500 stands for zero in the data rows.
Here are some points, one per row:
[491 494 455 531 428 452 456 452 455 583 436 424 590 521 401 503 417 432
 538 400 485 483 429 331 442 465 533 475 450 527 608 580 446 471 474 457
 408 416 480 432 406 578 609 504 453 478 389 452]
[443 551 535 479 512 408 617 544 429 488 510 494 502 856 420 502 530 511
 492 472 550 715 608 736 539 515 562 562 457 590 489 528 472 498 602 441
 558 521 554 472 437 378 519 799 449 451 474 630]
[428 535 360 511 469 474 569 476 467 444 520 501 455 446 397 475 531 459
 566 463 406 501 446 727 392 461 575 415 441 479 388 373 409 475 465 576
 434 445 538 524 433 428 550 425 481 433 397 474]
[510 506 419 385 475 470 411 377 445 477 515 400 524 426 439 480 531 403
 395 407 494 397 501 418 404 495 472 566 395 462 512 426 538 464 465 432
 445 613 424 646 463 444 498 526 395 484 430 634]
[354 434 531 565 465 506 486 389 489 473 444 563 515 438 480 495 458 430
 394 492 441 466 438 449 519 451 473 424 467 428 600 532 463 486 543 386
 492 423 413 460 493 386 451 528 435 458 637 411]
[473 531 549 516 457 739 525 502 529 412 433 507 472 471 694 418 483 470
 572 797 571 454 448 441 444 521 492 847 483 694 441 443 592 490 589 419
 545 512 511 418 524 615 444 438 467 488 444 459]
[556 459 433 562 484 441 406 546 484 421 524 534 451 421 430 409 556 540
 581 574 465 388 431 729 482 416 413 400 421 473 441 508 494 428 444 450
 402 474 385 448 547 459 494 526 410 379 706 433]
[492 531 504 550 544 398 472 522 443 483 537 466 505 410 432 487 494 459
 398 468 442 507 495 508 572 567 504 594 646 541 477 490 495 424 453 439
 396 610 585 545 463 465 425 487 999 474 641 441]
[514 511 445 610 662 709 516 531 635 484 511 550 526 407 600 420 477 438
 870 686 584 521 393 449 547 517 513 999 612 502 470 496 624 492 636 548
 494 532 465 492 437 535 487 464 521 469 472 477]
[507 507 445 564 624 521 462 536 584 375 510 486 476 547 489 929 463 560
 676 434 479 445 500 481 486 487 485 416 460 675 463 524 481 479 449 508
 441 518 469 530 612 388 423 392 470 465 522 404]
[466 491 416 413 436 365 472 473 505 527 603 550 524 402 474 448 545 413
 511 416 680 478 482 500 441 528 480 475 432 504 478 434 503 499 640 499
 450 455 434 406 519 417 372 428 468 812 576 457]
[462 541 479 480 458 397 495 495 475 451 538 483 483 595 458 467 531 581
 461 534 490 608 496 610 667 489 546 470 488 578 507 509 483 999 521 579
 523 458 507 524 496 661 522 700 491 457 470 570]
[516 496 495 431 493 479 482 402 429 557 463 508 464 438 363 475 391 469
 495 580 561 509 466 544 457 530 445 421 437 460 336 465 485 442 455 417
 395 485 544 507 444 592 409 441 470 345 799 485]
[414 505 439 507 508 447 556 487 494 499 602 566 437 387 439 450 462 461
 400 429 458 626 488 421 557 488 571 491 369 479 554 467 524 531 368 451
 545 463 533 521 384 412 394 382 370 481 552 611]
[448 526 507 481 503 450 663 501 491 492 573 536 525 603 433 583 711 642
 538 474 497 546 616 470 987 511 558 503 452 731 485 459 460 703 585 653
 785 494 478 485 425 615 503 999 447 500 713 652]
[491 603 408 455 519 657 571 596 407 662 251 437 481 600 446 454 487 427
 484 448 521 540 613 634 500 575 523 454 648 438 836 526 569 486 474 585
 545 484 503 468 516 684 481 429 509 528 603 413]
[647 561 386 514 552 499 543 482 383 740 603 488 518 453 434 477 416 740
 409 406 426 556 512 438 436 590 553 624 405 522 438 519 527 632 462 429
 607 532 458 446 941 480 631 565 450 543 386 448]
[656 428 402 424 498 776 481 521 494 417 426 533 479 403 540 492 513 641
 469 416 500 516 607 491 369 477 463 451 661 509 373 519 529 482 511 543
 623 469 483 475 378 481 429 531 689 594 403 752]
[500 499 582 541 547 990 500 524 555 586 910 583 518 611 508 573 529 423
 411 465 596 460 589 716 461 453 556 442 539 499 761 562 475 412 490 421
 477 515 553 534 497 999 527 407 486 740 441 491]
[463 441 430 482 532 439 461 516 374 381 448 444 505 529 625 496 460 515
 516 498 464 613 398 402 373 477 522 508 471 461 506 497 444 437 481 551
 500 594 619 481 536 512 536 407 642 495 859 542]
[460 420 458 565 456 552 437 493 458 497 501 527 462 494 658 399 513 473
 539 451 443 548 626 422 642 473 456 360 478 413 418 430 544 473 476 435
 565 494 545 405 437 466 412 448 708 532 372 473]
[504 544 999 489 421 409 508 463 454 439 733 509 491 430 404 525 563 476
 791 395 462 457 472 539 386 579 447 551 626 426 477 462 572 447 443 487
 977 449 505 483 565 442 615 407 521 464 516 443]
[454 473 386 567 543 391 549 522 969 767 488 507 487 527 738 698 446 411
 458 443 434 459 463 462 409 449 397 434 427 470 517 535 539 466 480 506
 575 516 568 482 499 464 416 541 536 456 448 471]
[472 453 441 518 461 452 506 505 433 503 436 488 510 505 571 556 500 442
 532 501 497 496 455 422 486 467 444 604 434 446 492 477 449 483 495 473
 415 542 462 484 630 430 818 400 720 491 537 780]
[708 591 446 443 492 424 488 457 465 534 652 431 544 465 523 539 463 597
 456 802 566 482 346 472 564 576 449 374 452 419 476 585 434 504 457 429
 560 459 383 526 416 490 516 438 458 455 476 428]
[445 467 498 455 480 515 468 426 999 617 429 475 642 772 442 499 488 756
 478 449 488 530 364 432 482 494 496 431 532 435 473 531 531 410 482 580
 507 610 533 483 628 450 505 493 455 462 471 543]
[597 461 442 415 431 521 440 454 453 386 412 523 516 451 401 500 582 356
 400 811 413 545 467 424 456 476 502 658 509 571 440 500 573 444 615 597
 508 436 491 455 676 627 421 442 448 385 368 430]
[486 521 779 493 705 429 439 583 805 395 397 480 521 387 617 657 398 415
 542 471 456 447 780 563 484 524 646 537 391 536 475 500 415 528 445 392
 446 507 405 450 456 442 423 488 473 497 478 454]
[368 454 696 389 477 432 578 572 394 424 525 524 463 490 441 448 330 473
 382 533 573 414 466 495 485 450 475 424 490 539 493 529 502 511 472 697
 444 611 426 496 431 522 465 501 482 460 318 391]
[544 457 552 472 493 394 538 391 417 447 457 487 439 517 632 402 439 537
 509 451 558 369 398 591 607 451 559 423 411 481 576 530 492 442 574 505
 405 432 631 597 623 493 451 416 539 422 383 650]
[443 479 448 489 495 392 414 576 410 437 594 461 490 492 729 495 410 510
 462 559 390 553 554 448 622 515 461 584 725 456 454 475 485 423 487 511
 354 464 499 523 571 469 583 430 542 531 566 677]
[409 524 434 589 520 414 489 580 422 438 416 492 494 481 481 514 559 520
 342 382 509 396 360 475 462 555 463 545 625 434 421 490 465 455 473 450
 495 561 580 406 426 456 446 436 447 488 441 585]
[519 475 862 559 459 674 465 466 590 543 419 606 490 427 868 515 799 568
 405 436 539 803 410 498 453 498 456 473 454 442 470 485 556 484 488 561
 327 480 553 527 469 524 496 699 527 426 422 396]
[599 533 392 553 459 540 498 490 449 390 480 472 438 506 390 529 459 523
 596 420 531 400 480 491 489 467 490 480 516 367 596 455 420 429 420 513
 407 418 501 384 445 461 524 585 417 479 457 375]
[520 386 441 465 488 357 547 424 542 424 545 512 392 461 472 470 539 418
 483 374 513 546 538 480 484 569 399 514 413 548 510 504 523 510 602 509
 418 461 461 434 404 497 561 365 468 669 545 360]
[431 482 425 525 455 437 510 655 454 382 548 432 455 424 547 403 438 423
 404 415 539 507 446 460 625 576 494 486 668 456 413 503 436 428 463 429
 480 454 477 609 588 475 393 484 491 415 394 521]
[507 458 659 477 636 384 619 551 385 467 355 495 568 535 407 475 472 458
 459 538 500 470 454 430 422 412 468 406 496 419 426 437 540 445 552 498
 406 546 444 504 495 526 419 502 466 824 514 495]
[530 590 489 478 505 640 433 489 409 407 430 546 533 499 490 464 566 457
 458 460 387 479 494 380 392 534 539 456 409 473 420 485 712 427 638 541
 411 526 410 681 378 497 508 515 484 447 610 420]
[412 460 442 459 471 466 524 426 481 563 445 495 442 488 406 437 552 416
 592 482 445 462 399 336 405 447 521 402 471 581 563 589 481 478 447 395
 395 460 437 513 523 426 539 537 486 489 416 475]
[493 481 501 490 647 446 431 501 561 463 600 486 505 390 484 568 505 465
 385 722 610 469 555 442 555 481 502 359 492 449 482 473 470 433 537 426
 708 473 598 467 403 374 779 452 423 461 459 381]
[574 522 431 555 396 579 476 486 474 401 415 464 441 464 407 518 447 448
 594 507 494 446 495 689 531 495 522 462 508 449 525 556 441 424 383 532
 469 466 521 540 479 557 585 538 413 819 439 443]
[523 670 395 511 501 493 688 520 419 543 515 543 693 653 490 421 506 551
 514 518 500 550 718 494 499 596 581 470 517 514 496 540 541 896 491 555
 486 553 659 518 616 471 587 736 464 482 642 410]
[570 559 650 614 467 519 431 500 419 718 589 467 390 567 407 421 477 542
 436 671 449 431 655 411 427 509 465 444 568 511 635 580 410 655 532 745
 507 484 507 561 572 372 381 443 474 421 447 595]
[611 488 477 460 462 574 489 555 459 852 415 487 521 722 486 458 473 465
 396 427 513 399 520 643 604 500 579 585 680 582 613 564 446 445 440 585
 721 520 429 492 419 360 481 496 448 464 595 442]
[385 413 378 520 455 380 459 518 505 551 417 524 596 394 550 623 590 683
 634 545 627 503 700 580 372 474 509 543 479 541 494 478 554 419 435 453
 424 452 439 676 481 623 550 408 467 411 373 540]
[610 487 483 451 462 573 429 525 462 463 430 512 532 491 459 434 498 605
 578 377 457 515 428 429 582 420 439 451 494 492 483 448 455 447 570 413
 524 612 600 491 419 425 419 407 511 475 392 587]
These points spread out most along one direction. Take the direction at right angles to it along which they spread out most. Then take the direction at right angles to both along which they spread out most. Go by this last direction. How far along it is each point below, from 0 to 99? The average is 50, and the first point in the table lies past the average. One standard deviation of the points above along it is 16.
[708 591 446 443 492 424 488 457 465 534 652 431 544 465 523 539 463 597
 456 802 566 482 346 472 564 576 449 374 452 419 476 585 434 504 457 429
 560 459 383 526 416 490 516 438 458 455 476 428] 55
[504 544 999 489 421 409 508 463 454 439 733 509 491 430 404 525 563 476
 791 395 462 457 472 539 386 579 447 551 626 426 477 462 572 447 443 487
 977 449 505 483 565 442 615 407 521 464 516 443] 42
[507 507 445 564 624 521 462 536 584 375 510 486 476 547 489 929 463 560
 676 434 479 445 500 481 486 487 485 416 460 675 463 524 481 479 449 508
 441 518 469 530 612 388 423 392 470 465 522 404] 41
[544 457 552 472 493 394 538 391 417 447 457 487 439 517 632 402 439 537
 509 451 558 369 398 591 607 451 559 423 411 481 576 530 492 442 574 505
 405 432 631 597 623 493 451 416 539 422 383 650] 51
[520 386 441 465 488 357 547 424 542 424 545 512 392 461 472 470 539 418
 483 374 513 546 538 480 484 569 399 514 413 548 510 504 523 510 602 509
 418 461 461 434 404 497 561 365 468 669 545 360] 57
[500 499 582 541 547 990 500 524 555 586 910 583 518 611 508 573 529 423
 411 465 596 460 589 716 461 453 556 442 539 499 761 562 475 412 490 421
 477 515 553 534 497 999 527 407 486 740 441 491] 99
[510 506 419 385 475 470 411 377 445 477 515 400 524 426 439 480 531 403
 395 407 494 397 501 418 404 495 472 566 395 462 512 426 538 464 465 432
 445 613 424 646 463 444 498 526 395 484 430 634] 55
[610 487 483 451 462 573 429 525 462 463 430 512 532 491 459 434 498 605
 578 377 457 515 428 429 582 420 439 451 494 492 483 448 455 447 570 413
 524 612 600 491 419 425 419 407 511 475 392 587] 47
[473 531 549 516 457 739 525 502 529 412 433 507 472 471 694 418 483 470
 572 797 571 454 448 441 444 521 492 847 483 694 441 443 592 490 589 419
 545 512 511 418 524 615 444 438 467 488 444 459] 24
[647 561 386 514 552 499 543 482 383 740 603 488 518 453 434 477 416 740
 409 406 426 556 512 438 436 590 553 624 405 522 438 519 527 632 462 429
 607 532 458 446 941 480 631 565 450 543 386 448] 53
[463 441 430 482 532 439 461 516 374 381 448 444 505 529 625 496 460 515
 516 498 464 613 398 402 373 477 522 508 471 461 506 497 444 437 481 551
 500 594 619 481 536 512 536 407 642 495 859 542] 41
[486 521 779 493 705 429 439 583 805 395 397 480 521 387 617 657 398 415
 542 471 456 447 780 563 484 524 646 537 391 536 475 500 415 528 445 392
 446 507 405 450 456 442 423 488 473 497 478 454] 30
